Turns in one plane each, and the order they were made in; the first pair answered
z296 (before |-> after):
[  6   5   1 -19   0  -5  -3 -18  15   2   2 -14  -4  14  -3 -20   9  -7
  -9  -6  -7  -3   7  -4 -10   2] |-> [  9  -1   6 -17   6 -11 -16 -11  -7  14  -6 -19   3   6   9  -6  -6 -13
   3 -16   0  -4   5  -8  -7   8]
[  6   9   4   2  28   9  -8  18 -35  20  15 -12  20  19  14  -9 -24   2
  37 -31   1  -6 -20 -12 -13 -12] |-> [ -1  11  -4  27  34  12  -5  24 -37   9  24  10  12   8   9  -6 -12  21
  34 -14   1  -2 -20  -3   5 -21]
[ -2   2  -4   5   5  -9  -7   1 -19   5   5   6   6  -1  26  30   1  -1
  17  21  12  14   5  -6   5   5] |-> [ -4   9 -12  10   3  -3   6  -4  -8  -7  14  15   1   1  16  21  16  10
   8  32   7  14   8   0  10  -2]
z179 (before |-> after):
[ 13  -4   6 -24  -8 -11   3 -12   3   6  -6 -16  -3   7  15   0  -6 -15
   3 -16   3  -6   5   3  -5  10] |-> [ -6  10  -3  -9   0   9   2 -10  18 -12   7  -1  14   8 -10 -15   9   2
  -9   0 -11  -7   3  -4 -14 -16]
[  0  40   2   8  25  -3 -30  11 -15  -8  16  -3  51 -25   3  -2  -2 -17
 -27  -3   2  14   3 -10 -15  -9] |-> [  4   8  30 -16 -23  -9   3  12   9  18  -7 -30  -7   6   5  12 -21 -41
 -13 -35   4   1  14 -18  -5  27]
[-18  -8  27  16 -11  14  21  14  12   2  -7  -3 -40   9 -24  -1   4  -3
  -1  -8  -7  -6   3  -1  11 -10] |-> [ -3  14   3  24  35   3 -16  16 -30  -6   5  13   6 -22  -2   0  11   3
  -4  10  -1   6  -5  20  13 -23]
z459 (before |-> after):
[-13 -11  17   9   4  31   2  -3   7   6  -7 -16 -15   3  -7  11   3  -8
  13 -17   4 -21   3  -4  -5 -14] |-> [ -5 -10  17  -4  -4  23   8 -16  15   8  -7 -23 -11   5  -4   8   3 -23
   6 -18   7 -16   7   5  -6  -4]
[ -5 -18  -6   8  -2   8  -1  18 -27  12  -7   5   7 -14 -11   9   1  13
  -2   8  -3  12  20 -19 -13 -16] |-> [  6 -25  -9  -9 -17   5  17  10 -14  15 -12  -7 -18   3  -8   0   5  16
   3   3  -6   9  24 -11 -18 -11]
[  1  12  -8 -24   1  -9   8 -23  29  -6  10  -4  25   1 -15 -19  20 -19
 -37   6   5   8  11   6  -7 -10] |-> [-19  14  -9   2  15   6 -16  -3  10 -10  11  13  39 -18 -21  -7  14  -3
 -31  13   2   4   9 -14  -5 -29]
[ -6   0  -2  -6  44  -8 -38 -28 -28  -1   1 -12  32   1  41   8   3 -17
   3  -3   1 -16   3 -10 -16   7] |-> [-18 -10  -4   9  45   4 -35 -10 -37   0 -10  -3   9   4  38   6   3  11
  20  -3  -8 -26   1 -21 -18  -9]

Each pair is 2 to 3 turns apart.
[-19  19  21  -9   1  13 -19 -15   5  -5  13  12  -9  -3 -28   2  -6  12
   6  -6 -26 -13  -6 -31 -18   2] |-> [-16   9  29 -17  -8   7 -10 -15   3   5   6   4 -22   4 -20   8 -13   3
  11 -16 -21 -13  -4 -30 -13  13]	z179 z179
[  0   2   3 -19  -5  -6  16   1   9   3  11  -1 -45   3  16  -4  20  21
   1   8  14  -7   2  16  14 -11] |-> [  0  17  -9 -17  14   1   2  -4   6  -7  20   4 -13  -3  12 -14  27  26
  -8  14  10  -5  -3  13  -3 -30]	z296 z179
[  0   6 -12  31  25  -1  -6   8 -26  -3   7  24   9 -13   6   9   5  14
   5  19   3   8  -3   6  21 -10] |-> [  7  -6  10  10 -16 -15  26  -7   8   9   0   3 -22  10   2  14   3 -20
  -4   4  10   7   8  13  31  26]	z179 z296 z459
[-19 -18  30  -5 -44  19  28   2  33   7 -18 -24 -56  26 -23   3 -13  -6
   8 -37   4 -13   9 -25   7   5] |-> [ -9  27 -24   5  25  33   0  -9  17 -35  16   6   4   5 -22 -40  27  50
  -2   1 -14  -4  -5  -2 -26 -57]	z179 z296 z459
[ -1  23   8 -47 -18  -8   7 -26  30 -11   9 -16  13  15 -11 -15   2 -37
 -26 -24   8   6  17  -2 -10  -6] |-> [-14  11  15  -9   7   3 -38  19 -31   7  -9  -4  29 -17   8  19 -31 -27
   8 -30  13   0   6 -30   3 -13]	z296 z459
[ -7  -7  15  25  -6 -16  -6  11 -12  10  -2  10   0 -18   4  29  -7 -26
 -10   6  16   6   2  10  44  32] |-> [-19   1  -5  43   4  15  -1  21  -1 -15   6  31 -13 -12 -16   1  17  29
   1  22  -7  -7   1   2  28 -12]	z459 z459 z179
[ 18  19 -23   3  27 -10  -2 -10   4 -19  19  18  18 -11 -12 -16  21  -4
 -33  36  -7  21 -14  18 -11  10] |-> [  0  14 -11   0   4   3  15  -8  34 -23  17  15  -3   7 -34 -23  23   1
 -33  32 -15  14  -9   5 -15   4]	z179 z179
[ 15 -11 -20  23  17   3   6   2   3 -19  16  24   3  13   9 -18  26   9
  -7   0  13  18 -13  36  17   0] |-> [  8 -10 -15  16   7   5  12  -4  22 -22  21  20   2  21  -3 -20  29   2
 -18  -2  10  19 -11  32  15   2]	z179 z179 z459
[-12   2  23 -14  -5 -10  -6   3 -12   6 -12 -15  -2  -8   9  11 -17 -18
  -4 -20   8   2  -4  -7 -13  -4] |-> [-21   3  13  14   1   5  -1  15 -13  -7  -8  10 -15 -11  -1   4  -2  20
   4   0   3  -3  -6  -6  -4 -26]	z296 z459 z179
[  0  17   6   1  13  -2 -19   5  -1  -1   3  -2  21 -11   3  -3 -15  -8
   1  -7   8  -6 -20 -11 -17 -11] |-> [ -2  22   1  11  14   3 -13   3   3 -12  11  12  15 -15  -4  -3   0   4
  -4   8   5  -5 -19  -4  -6 -18]	z296 z296
[-18   4   7  16  -4  21  -4   7  12 -12   0   5  -4   2 -19  -6   5  12
   0  -3  -9  -3  -2 -14  -5 -22] |-> [  5 -14  11  10 -15  -2  13   1   1   5  -9  -1 -33   2   4   7  -2   0
   8 -10   2   0   1   6  19  13]	z179 z296 z179
[-20  -1  -4 -21   1  20  26  12  29  -8  -3 -10 -19  -6 -17 -10   8  -5
  -8  -9   8  19  15 -31  -8 -18] |-> [-21  11   0 -16   6  15  12   9  22 -11   2 -11   8 -19 -18  -1   5 -22
 -24  -4  16  28  13 -31  -2 -14]	z459 z459
[ -5  13  -6   1  13  -1  -6 -10   5 -13   4   1  17  -4   0 -18   4 -22
  -9   7  -5  -8  -9  -2 -11 -19] |-> [  1   6  -6  -8   1  -3   9 -14  15 -12   1  -2  -5  10   2 -25   6 -15
  -2   3 -11  -9  -7   1 -12 -19]	z459 z459 z459
[  2   8  -9  17 -27   6  20  -3  46  19   0  18   3  14  -4 -10  15   3
 -11   3 -19  -1   6  17   7  -1] |-> [ -6  15  -6  35 -14  11   2   6  33  16   8  27  29  -1  -9  -1   9   3
 -16   7 -13   1   2   7   9  -7]	z459 z459
[-16  12  28  21 -18   0  14   1  13  -6   6 -18  14   4 -37  -6 -11  17
   1  21 -25  -4  10 -24  -4 -51] |-> [ 10 -13  39  13 -35 -26  34  -4  -2  16  -6 -25 -29   2  -7  14 -19  -1
  14  15  -8   2  17   1  29  -6]	z179 z296 z179
[ -6  12 -14 -16  13   9  -4 -10  12 -12   2  -8  17  14  -6 -22   4  12
   6   0 -14  -6  -4 -13 -27 -25] |-> [  7   7 -13   9  31  -5 -19   1 -32   2   0   6  20 -13  21   5  -8   9
  16   6   3   1  -6   4   5  -6]	z179 z459 z296
[-15  10  -6  21   4  26  -5  35   9 -19  -2  39  26 -24 -19  30  15  -8
 -16  39  11 -10 -11  -7   0   3] |-> [ -2 -20   3   3 -22  25  29  41  14  -8 -26  21 -45   3  -2  27   8   8
  14  19   2 -24  -3  -7  -2  14]	z459 z179 z179
[  9  -6  34  -2  11 -10  19   1  -7  -2   9   3 -29  -1  18  -4   3  -6
   7  -1  10   6   6  -2  23  -7] |-> [ -6  -2  41   9   2  -1  18   2  10  -9  16   8 -17   1  -3  -2   3  -9
  -5   0  10   4   8 -14  22 -12]	z459 z459 z179
[  0   8 -26   8   8  32  22 -13  30 -15  13  -4 -13  17 -31 -20  -3  40
  13   4 -11  -9 -20 -10 -24 -33] |-> [ 43  13 -35 -14  33 -11   0 -30 -15   7  12 -18  21  -8  19  -1 -20  -2
   7  -5  17  14 -23  28 -12   7]	z459 z179 z296
[ 10   5 -14   7  21  -3 -36  -9 -14  -4  19  24  42 -27   6   6  -7   1
 -14   5   4   6 -16   2   1 -17] |-> [ -2 -20  16  22 -13  -5 -18   4  -7  15   7  19  10 -23  -2  32 -24 -22
 -10  -3  15   3 -12  -8  32  15]	z179 z459 z296
[ -9  -9   4  23  -7  13   8   8  -2  -1   0  15 -21   2  -9   5   1  15
  -1   6   0  -3  -1   1  24   8] |-> [  2  -5  -7  18   3   9   5   5 -10  -6   2  19 -19  -2   1  -2   7  21
   3  10  -1  -2  -1  15  20   2]	z179 z459 z179
[  4 -17   2 -15  -3  -1   9  -2  -4   0  -5  -7 -15   5  16   3  -5   2
   8  -9   3  -2   3   5   8   8] |-> [ -7 -11   1  -8  -8   7  14   0  12  -7   1   0 -18  10  -2  -8   2  13
   5  -4  -3  -5   4  -4   3  -5]	z179 z179 z179
[-22 -14   1   8   7   7 -12  28  -2  -6  -5  -9   4  16  11   5 -27  -1
  22  19 -19 -16  24 -15  -7  -6] |-> [-13  -2 -16   5  19   6 -15  14   0 -20   5  -4  18  14  13  -9 -10  11
  15  29 -24  -9  20   4 -11 -14]	z459 z179
[-30  23  12   0  22  23 -33  13  17   2   6   0  60 -18 -30   2 -13 -16
 -11 -13   7   2  -1 -42 -14 -13] |-> [ -1  -4  24 -13   5  -8 -19  14 -10  32 -12 -18  21 -22   5  29 -35 -41
   9 -30  25   9   6 -20  16  35]	z296 z296 z179
[ -7   0  -2  14 -10   4  21   4  28 -11  12  18 -20   3 -22  -7  22  14
 -12  14  -4  -4   7   8  21  -2] |-> [ 16  19 -19  -7  25 -11 -13 -11  -3  -9  19   9  33 -12   7  -9  13  -2
 -16   9   1   8   0  19  -4  -7]	z296 z179
